Families of rows that turns and mirrors carry onto each other, the same ones carrying the whole set onto itself: the rest of each named row's family, in list order
6 families of 6 rows
led: [ 19 -18   0  -2  -9   8   6  -4  -3  -2  -3  17  -4  -1 -18   6   3  11
   6]
Tid: [ -4  -7  -4  -4   8   1   8  -2  -1   5  -6   5   5   2 -10  14  -6  -4
 -14]
Kisom: [  7 -20   9 -15  -9   8   8   6   9  -3  -1   8  10  -4  -9   8  -4  14
  -7]
simut: [ 17 -12   4  -1  -9   8   6  -7  -6  -5  -9  12  -2  -9 -14  12   2  13
   5]
zov: [-4 -8 -3  4 -1 14  3 -8  7 18 -6 -6 12 -4 -3  1  0 -7 -3]
mogot: [  2  -8  -3  -8   7   8  11  -2   5  -1  -3   3   3   5  -1  15  -1   2
 -15]
Mifaf: [  0  -9 -11  -4   4   3  13  -5   2   7  -7  -1   0   1   6   9  -5  -2
  -7]
dagiv: [  7 -16   2  -9  -9   8   8   3   0   1   2  10  14  -5  -8   5  -9  18
 -11]
Vune: [  7  -7   4   4  -6   0   0  -5  14  10   7  10   3  -2 -19  -3   9 -15
   1]
sur: [ 10  -5   3   2  -7  10   1  -1  22   9   1   9   8   0 -11  -2  14 -10
  -2]
Nuz: [ -1 -13  -9  -4   0   8  17  -1  -1   3  -1   2   3   7  -4  11  -1  -2
 -16]
furu: [  1   3  -4  -8   0   5   4 -11   9  17  -1  -9   9  -6  -5   2   3  -6
  -5]
bir: [ 14  -9  12   4 -14   3   2 -15   5  -2   9  10   1 -10  -5   7   8   0
   8]
Pivat: [ 18 -14   7   4 -11  11   0 -16   0   0  17   2  -1  -3 -11   2   6  -2
   2]
zozad: [  3  -9 -11  -9   6   4  14   3   0   9 -10   5   3   7  -8   6  -3   3
  -9]
gonub: [ 14 -10  10   2  -2   4  -6 -16   0   0  12   8  -1  -9 -16   6   1  -2
   6]
tuka: [ 16 -19   3  -8  -6  17   1  -7   2  -2  -5   5  -5 -11 -19   7   5  12
   6]
ribi: [ 11 -21   5  -3  -5  13   4  -5  -5   2  -3  10  -8 -11 -14   0   2  14
   6]
pon: [ 19  -7  12   2  -4  11  -6 -15   6  -2  11   4  -1  -3  -8   8   9  -2
   0]
popuf: [ 10 -16   6 -11 -15   5  10   3  -1   0 -10   0  12  -3 -12  11  -7  11
  -9]
Zam: [-2 -7 -7 -4 -1 17  3 -9 13 13 -8 -7 12 -6 -8  9  4 -6 -5]
mab: [ 10  -1  -6  -1 -10   4   7  -9  17   9   4   8   3  -7 -11  -3  14  -8
   7]
Feg: [  5 -20  10 -11 -12   4   5  -3  -6   4  -1   1  11  -2  -7  12  -8  13
  -9]
biz: [ -2  -6  -7  -1  -2   7   1  -9   9  15  -3  -4  14  -5 -17   6  -1 -12
  -4]
vora: [ 19  -5  -3   9 -15   2   2  -7  13   6   4   9   5   1  -7  -1   9 -10
   0]
mor: [  1 -21   7 -10  -7   0   9   4   2  -1   0  10  11  -3 -13  11 -12   6
  -6]
dasik: [  5  -5   0  -9   2   0  14   4   3   7  -9  -2   3   8  -4   6  -3  -2
 -12]
Nilu: [ 13  -2  -3   6  -7   9  -1  -4  12  12   5  12   7  -1 -13  -7  13  -6
  -5]
fik: [  8 -16   0 -14 -13  -2  10   3   2   0   2   4   6  -2  -2   7  -7  10
 -13]
Rokit: [ 10 -20   1  -7  -7   7   3  -6  -3  -2  -2  12  -2 -13 -26   8  -1   9
   4]
beser: [  1  -3 -10   1 -10   7   0  -9  12  17  -8   0  13 -10  -3   2   6  -5
  -5]
davag: [ 13 -10  10   2 -15   8  -7 -18   1   7  10   7   6 -10  -9   6   8   2
   5]
todub: [ 19 -13   9   4 -12   5  -6 -15  -4   2   3   1  -7  -8  -5   5   5   1
   3]
senab: [ -3  -6  -3  -7  -7   6   3 -10   8  18   4  -6  16  -2  -4   4   2  -6
  -9]
megi: [ 10  -4  -7   4  -2   5   5  -9  12  11   3  12  -1   2 -10  -2  12 -10
   5]
pav: [ 20 -16  -2  -8 -10   7   2  -2  -2   2  -8   7  -1 -11 -14   0  -4  17
   3]

The rest of the family of Vune: Tid, gonub, biz, mor, Rokit
The rest of the family of sur: Kisom, mogot, tuka, pon, Zam
The rest of the family of zov: dagiv, Nuz, Pivat, ribi, Nilu

Families of rows that turns and mirrors carry onto each other, the same ones carrying the whole set onto itself: the rest of each named row's family, in list order
4 families of 8 rows
gumu: [-16   4  -2   8   7   2   2  -2   4   0 -17  -1   5   7   9  16  -3  -5]
nid: [ -6  10  -1   3   5  13  -7  -3  -5   2  -3 -12 -10  17  -6  -5   4   2]
bipe: [ -5  12 -10  -5   3  11 -11  -7   0   7   0   0  -3  10   3  -1  -1 -19]
Kiden: [-17   7  -5  -2   7   3 -13 -13   3   4  -1  -3 -11  14  -5  -1   4  -7]
zoko: [-11   8   4  -6   4  -1  14  -2   2   5 -10   4  14  10   8   7 -12  -5]
fifu: [-14   7  13   0   2   3  -5   5   9  -2  -6  -6  11  13  -4  11 -13  -7]
pefe: [-18  -1   5  -1   5   5 -10   2   5   0 -12  -7   1  -2  -1  17  -7   4]
kar: [ -2   6  -2   9  -5   2   7   7  -1   0  -9   4  15   1 -11   0   1  -2]
gama: [-20   4   3  -3   9   3   2   4   2  12 -14  -4   0  -1   2   3  -9  14]
sos: [ -2   2   0 -16   6  -5  -4  -8  -7  -1  -6   1 -13   3 -11  -4   1   2]
tepot: [-14   0  -5  -5   6   9   8  -2  -4   1  -8  -4   6  -2   4  16  -3   7]
zumu: [-11   3  -1   2  -3  -1   6   7   2   5  -5   5  13  -4 -15  -1  -2   8]
mez: [-17   5  12   1   4   4   8  -5  -3  -2 -11 -10   5  15   1   6  -3   9]
rim: [  1   4  -7   4  -6  -1 -15   3   6   4   0  -4  -2  12  -7 -10  -2   7]
lesef: [  3   3  -9  -1  -5  -3  -4  -4  -2   4  -3  -2  -3   9  -3 -12   2  12]
mufi: [  1  11   0 -16  -1  10   1  -6  -7   3   5  -5   5  13   2  -5  -8  -8]
Gug: [ -4   3  -6   4   7  -2  13   0   0  -6 -10   4   4  15  -4  13  -3  -6]
seg: [-8 -1 -4 -5  3  2  1  1  3 -6 -7  2  7  0 -2 22 -8 -8]
Zasu: [  2  13  -8 -12   5   2  -1  -1  -4  13  -8   7  -1   2   6  -8  -7 -12]
mumi: [-12  11  -6  -1   8   4 -10   2  11  12   2   2  -3  16  -8  -4  -9 -11]
robol: [-16   6   6 -18   4  -1  -5  -9   1   9   2  -5  -4  12  -3  -8  -9   6]
goke: [ -6  13  11  -4   1   3 -13  -6  -3   4 -10  -9  -4  16   7  -9  -4  -7]
nevab: [-10   4   3  11  -3  -8   1   5   5   0 -14   7   9   2 -12   0   2   1]
mal: [ -7   8   1  -9   4  -7  -2 -11   4  -1   1   3  -2  24  -3  -2  -6 -13]
legop: [ -7   7  -2 -11   3  10 -13 -11  -9   4  -5  -7 -10   1   1  -4   4  -4]
tofa: [  8   4 -10  -6  -6  -6 -10   2   2   5  -2   4   0   4  -3 -10  -4   2]
niten: [ -7   5   9   5   5  -4  -9   7   4  -2 -23  -2  -2   4   1   9  -6  -5]
tek: [ -4   3  -3  -8   3  13   5   9  -1   1   0  -4   8   0 -10  12 -12   3]
siki: [-10   5 -11 -17   6   1  -4 -12  -2   9   2   5  -6   3  -2  -2  -2  -9]
pifup: [ -6   1  14 -15   0  -1   2   0  -4  -6  -8  -3   7   0  -4  10 -12   1]
Fani: [ -9   6   5   8  -4   1  -1   8   0   6 -15   0  10  -5  -7  -4   0   8]
per: [  1   7 -13   4  -4  -4  -7   1   7  11  -2   3   2  13   1 -13  -3   3]

The rest of the family of zumu: kar, rim, lesef, nevab, tofa, Fani, per
The rest of the family of Kiden: gumu, bipe, pefe, tepot, seg, legop, siki
The rest of the family of zoko: fifu, mez, mufi, robol, goke, mal, pifup

Families of rows that turns and mirrors carry onto each other, the same ones carrying the whole set onto itself: the rest of each named row's family, in list order
3 families of 6 rows
rudor: [  4  -7   6   3  -6  -7 -12   2 -10]
kire: [  3 -16   5   3   0  -8   0   0   5]
zesod: [  4  -8  -7  11   8  -9 -10  -1  -3]
sare: [  0 -13   1   9   3 -10   4  -2   7]
sika: [-5 -6 11 -2 -8 -3 -8  1 -6]
Tevo: [ -4  -1 -10  12   9   1  12   0   1]
bina: [ -3   8  -8   5   1   9   1   5 -15]
marok: [ 4 -3 -9 15  7 -9 -6 -1 -7]
gumem: [ -6   7  -1   3  -3   4  -8   3 -17]
letul: [  6  -1 -10  11   5  -4  -9   3 -12]
Luz: [ -6  11  -1   7  -4   5  -1   3 -15]
lekof: [-12   2   5  -3  -4   9   7   2  -4]
Sugem: [-6 -6  8 -2 -5  5 10  2  2]
Disub: [-4 -1 -8  6  6  8 14  3  1]
bel: [ -2  -2  10   4 -10  -6  -9   0 -10]
nen: [-10   1  10   0  -8   5   9   1  -2]
giv: [ -2 -13  -1   5   7  -4   5  -2   9]
Terid: [ -3   0 -13  10  12   3   5   1  -1]

The rest of the family of Disub: rudor, kire, bina, letul, Sugem
The rest of the family of sare: Tevo, marok, Luz, bel, nen

Families of rows that turns and mirrors carry onto each other, the same ones carrying the whole set onto itself: the rest of each named row's family, in list order
7 families of 5 rows
fafaf: [  8  -2 -15   3 -15   3  -4  -3  -5   8  -9   2  10]
Sefi: [  1  -6 -19   5  -9   7   1   0  -2   7 -10  -1   8]
pak: [  5  -6 -14   0 -11   6   0  -7  -4  11 -11   4   6]
fitag: [-3  6  3 -4 -9 -5  1 -8 -8 -2 -6 -2  8]
lonuz: [  3 -13  -8  -3   6  -4  -8   2  -2 -11  17   4   0]
vof: [ -1  -3   5   2   3  -4  -6 -12   5 -13   7   9   0]
Zev: [  4  -2   6   0   0  -6  -9 -10   2 -14   7   8   0]
vam: [ -1   7   0   6 -10  -3   0  -4  -5  -4 -10  -3  10]
vib: [  5  -2 -16   5 -11   6   2  -4  -5   8 -10  -3   8]
rimir: [  3   8   4   3 -10  -5  -1  -7  -4  -4  -7  -2   7]
mut: [ 11  -9 -23   3   1   3   0   8  -7   5   5   7   4]
Lav: [  4 -14 -11  -4  14  -2  -4   1  -2  -9  13   3   2]
pem: [ 10  -9 -22  -2   4  -1   1   7  -9   5   1  10  -1]
sove: [  6  -5 -15   2 -10   5  -3  -4  -2   7 -13  -2  10]
Desik: [ -2   6   1   0 -14  -7  -6  -9  -6  -5  -5   1   8]
Gezab: [  2   0   7   1   2  -2  -1 -10   1 -11   7  13   0]
vitiz: [  4 -13 -12  -1  10   1  -4  -1  -4  -8  18   6   3]
mupe: [  8  -7 -21   4   6   3   1   8  -6   4   0   8  -3]
Dusur: [  8 -15  -8  -6  11   1  -5  -3  -5  -9  13   6   3]
turo: [ -1  -3   6   1   2  -2  -6 -10   5 -10   6   9  -4]
Teda: [  4 -15  -7  -3  10  -6 -10  -1   0 -11  12   5   1]
maden: [  7  -7 -13   5  -9   6  -3  -6  -4   8 -13  -2   7]
Kivoz: [-2  8  2  0 -9 -8 -3 -7 -4 -4 -9  0  6]
vena: [  9  -9 -23   3   4   2   1   8  -2   5   1   8   0]
vip: [  1  -2   6   4  -4  -6  -9 -10   3 -11   9   6   2]
nasug: [  4 -13 -24   0   4  -1  -2   8  -1   3   4   7  -2]
kaz: [  4  -5 -20   7 -11   6  -2  -2  -7   5  -8  -2   9]
mabol: [ -3  -1   3   1   0  -5  -5 -11   0 -13  12  10   1]
liv: [  2 -15  -9  -6  12   2  -5   0  -4  -9  12   0   0]
suz: [  5 -11 -25   3   2   5  -2   8  -4   0   6   8  -1]
Nepu: [  5 -10 -26   1   3   3   1   5  -5   5   3   6  -2]
Ronu: [  1   7  -1   8 -13  -7  -3  -7  -6  -1  -6  -2   7]
tada: [-1  6  3  0 -8 -9 -4 -5 -6 -2 -8 -3  4]
gido: [  4 -14 -12  -6   9  -2  -8  -1  -3 -10  14   6  -2]
tuduf: [  3  -1   7   6   0  -7  -7 -10   3 -14   3   7   3]

The rest of the family of tuduf: Sefi, vam, Teda, nasug
The rest of the family of vof: Lav, sove, Kivoz, vena
The rest of the family of pem: pak, fitag, Gezab, Dusur
The rest of the family of mabol: fafaf, mut, Desik, vitiz
The rest of the family of lonuz: vip, kaz, suz, Ronu
The rest of the family of rimir: Zev, vib, Nepu, gido

Families of rows that turns and mirrors carry onto each other, the same ones carrying the whole set onto itself: the rest of each named row's family, in list order
4 families of 8 rows
zinos: [-15   3   5  -5 -12   5  -5   0  -1   9   2  -4  -5   5   6   5  -9   5
   7  -6]
tupop: [  5   2   6   9  -6   7  -8  -2  -4   0  -2  -4 -12 -13 -15   4  -2   7
  -1  -1]
pafun: [  9  -2   4   8  -4  -3   1  -7  -9  -2   2   1   1 -10  -9   9   4  13
  -7  -4]
kosa: [ 11   5   3  10  -7   3   1  -1  -6   5  -3   0  -6 -12 -13   5  -2   5
  -5   0]
lef: [ -3  -4   6  -3   2  -4  10  -8   3   9   4 -14   2  -3   1   5   8  -4
  -3  10]
mosak: [ -3   4  11   0   4  -7   9  -7  -4   7   3 -14  -1  -6   4   6   4   2
  -6  10]
Poduk: [-15   4  -1  -5   7  10  -5  -6   3   6  -4  -3   2  -1  10  -8  -1 -12
  15  -2]
Liko: [ -1  -1   7  -2  -2  -8 -11  -7   7   7  10   7  10 -10  -5   2   7   7
   9   0]
Tova: [  2  -3  12  -6   6  -6  -2 -10   1   4   6   5   9  -9 -10   5  13   6
   6  -8]
gelir: [-14   1   8   4 -12   3  -6  -1 -10   7   6   8  -5   2  -8   0  -2   1
  10  -3]
Pido: [  8  11   7   4  -7   3  -1  -7  -9   1   7  -5  -8 -12  -8   6  -8   7
  -2  -1]
tefe: [  8   0  -2   8  16   2   0 -14  -5  -5  -4   1   7 -16  -4  -4  12  -4
   1   0]
loloz: [  8   2  -5  -1  15   5   2 -12   3  -3  -7 -10   7 -13  10   1   5   0
  -3  -3]
Sepag: [-13   5   9  -4  -9   7  -4  -1  -6  14   5  -3  -2   2  -4   7  -4   6
  12  -5]
zarig: [  2  -2  11  -2   1   3  -9  -9   8   5  10  12  10 -11  -3   0   9   8
   3  -3]
Goduv: [ -5   4  -4   5   5  14   7  -7 -13  -3 -11 -10  -8  -2   6   0  -4  -6
  -2  -6]
sebo: [  7  -3  -7   7  13   0  -1 -12  -1  -9  -7   0   4 -14   5  -6   7  -5
  -5  -1]
pelo: [-17  -2  -1  -7  10   4  -5 -13  -1   0   2  -2   8   1  14  -4   5  -4
  12  -7]
nolo: [-14  -4   2  -4  -4  -3  -7  -1  -9  16   8  -1  -3  -2   3   4  -7   6
  13  -4]
fut: [ -3  -1  -9   3  -1  14 -13  -7  -3  -3  -4  10   3  -5  -2  -4  -1  -1
  13 -17]
Guni: [ -8   5  -8   5   2   3   5  -4 -15   0 -11 -15  -8  -1   4   1  -6  -7
   4  -3]
bozub: [  3   0   6  -2   5  -3   8  -5  -4  11  -2 -15  11  -4   7   7  -2  -5
  -2   6]
sak: [ -8   3  -4   5  -2  10 -12  -9  -3  -7   1  12  -9  -8  -5  -5   5   6
   9 -12]
Nov: [ -1  11  -6   2   7  10 -12  -5  -7 -13 -11   6  -1  -2  -7  -3   1   4
   4  -8]
safo: [  1  -3   9  -2   6   4 -14  -8   0   8  -1  13  10  -7   4   4  16   2
   7  -5]
Mesig: [ -7   6  -6   5  -3   3  10  -5  -6  -3   0 -15  -8  -5  -2  -3 -13  -1
   0  -2]
Zit: [  8   6   0   7   7   9   3 -12   3 -12 -10  -2   6 -10  -2  -3  10  -5
  -5  -2]
rusan: [ -4  -8   9   1  -3  -3   7  -8   0  17   9  -8   3 -10   9   5   2  -3
   3   2]
tinu: [ -3   7  -3   6   0  12 -14  -5  -9  -5  -6  11   0  -9   0  -4  -5   5
  10 -16]
Sil: [-12   1  -3  -6   9   0   4 -11  -3   4   1   2  14   1  16  -3   5  -7
   9  -4]
tep: [ -8   7 -10   9  -3  12  -1  -4  -7   0  -8  -8  -6  -3  11  -4 -10  -5
   2   2]
kisu: [-14  -8  -4  -1  10   4  -3  -6   2   3  -9   2  10   1  10  -5  11  -7
  10  -5]

The rest of the family of Poduk: pafun, gelir, loloz, Nov, safo, Mesig, rusan
The rest of the family of Sil: zinos, tupop, mosak, Liko, tefe, Goduv, fut
The rest of the family of bozub: Tova, Pido, nolo, sak, Zit, tep, kisu

Families of rows that turns and mirrors carry onto each other, the same ones carrying the whole set onto itself: the rest of each named row's family, in list order
5 families of 8 rows
suked: [ 9  7 -5 14  4 -1 -2  5 -5  3  0 -5  5 13]
Tedil: [ 12   6  -1   9   4  -2   2   1 -10   5  -6  -2   3  11]
lizer: [ 4  4  2  3 -4  6 16  9 -2 -2  9  8  2  3]
Peze: [  5   8  -5   1   6 -14  -4   2   4   2  14  14   8   2]
mupam: [ 9  8 -5 13  4 10 -7  1 10  6  6 -1  3 -6]
Dovaz: [ 0  8 -6  7  4 10 -6  6 12  9 10  0  0 -7]
fon: [  3  -3  -5  -6  -1 -10   8 -10  -8  -2   2   4   3  14]
momig: [  8   6 -13  -1   5 -11 -11 -12  -3   2   6  -1   0  -4]
vesiz: [  6   4 -11  -2   9  -4 -11 -15  -2   7   8  -7  -1   0]
meb: [  2   6  -9   6   1  11   0   7   3   7   7   2   2 -15]
Duk: [ 0 -5  6 -1 -3  7 10  4 -2  1 -1 13 -2 10]
Gukot: [-2  2 -1  3 -5  3 13 10  7  1  3 12  3  8]
Kefo: [-3  0  5  4 -1 10 13  6  7  1  2  7 -1  7]
fafer: [ 6  4  1 12 14  3  0  6 -8  1  2  2  5 11]
lev: [ -2   4 -11   8  -4  10   9 -11   1   5  -1  -7  -8  -2]
zota: [  6  11   1   1   2 -13  -1   5   9  -2   7  14   5   4]
Rinu: [ -6  -2  -7 -14  -1   1   5 -10  10   4  11   9  -2  -6]
gedak: [  0  -5  -8   0   2  12   4 -12  -5   4   1  -8  -7  -2]
tafu: [  4   9  -4  -4   7  -3 -13 -10  -6  11   1  -4  -3  -2]
Rubeb: [14  8  0 -1  5 -6 -3 -3  6  6 13 17  8  0]
Guvit: [  6  11 -13   4   8  -8  -7 -10   5   0   7  -5  -1 -10]
fazer: [ 5  6  4 -6  8 -8 -7  2  1 -3 10 15  9  5]
bev: [ -1  -3  -7   0  -4  14   7  -7   0   5  -2 -10  -5   5]
fasu: [ -5  -4  -7  -6   5  10   3 -10  14  -4   5   6  -5  -4]
vel: [-9  0 -7  3 -1  7  6 -5 -3 -2 -5 -9 -7  3]
nakop: [ 1  0 -4  7 -4  4 15  3  7 -9  8 12  3  6]
Turi: [ 11  -1 -10   4   2  14   5  -5  -8   1   1  -8  -6   1]
Komu: [ -1   4  -8 -10 -10  -2   4 -13  10   2   6   6  -5  -8]
zofub: [  0   0  -3  -7  -7   6   1 -11  10   3  13  15  -6  -2]
kuzaz: [ -1  -4  -4 -11   5 -10   3 -10 -10  -7   3   0   1   2]
bire: [  0   6  -9  -2   8  -5 -14 -17   4   4   0   0  -1   0]
gevap: [ -4  -2  -3 -10   0 -11  10  -8  -7  -3   2   7  -4   8]
ranem: [ 8 10 -2 13  0  9 -1  4 14  8  4  7 -3 -1]
Tiza: [ -4   7   3  -1   3 -14  -1   0  11   1   6  15   3  -1]
zule: [  3   2   1  -4   3 -10   3 -14  -1  -4   1   5  -2  18]
Tef: [  1   9   2   8  -1   5  -7   3   7  12   6   3   4 -11]
fif: [-6  0 -6 -7  1  2  0 -7 14 -2 14  8 -4 -9]
zaf: [ 4 10 -5  9 10 -3  0  3 -8  0 -4 -7  7  4]
letu: [ 12  10   1   9   0 -10   0   4 -11   5   1   1   3   6]
gazip: [  3   1 -10  -7   5  -3  10 -11  -5 -10   2   5  -3  14]

The rest of the family of lizer: lev, fazer, zofub, bire, Tef, zaf, gazip
The rest of the family of fif: Tedil, mupam, momig, Kefo, zota, gedak, gevap
The rest of the family of letu: Duk, Guvit, fasu, Turi, kuzaz, ranem, Tiza

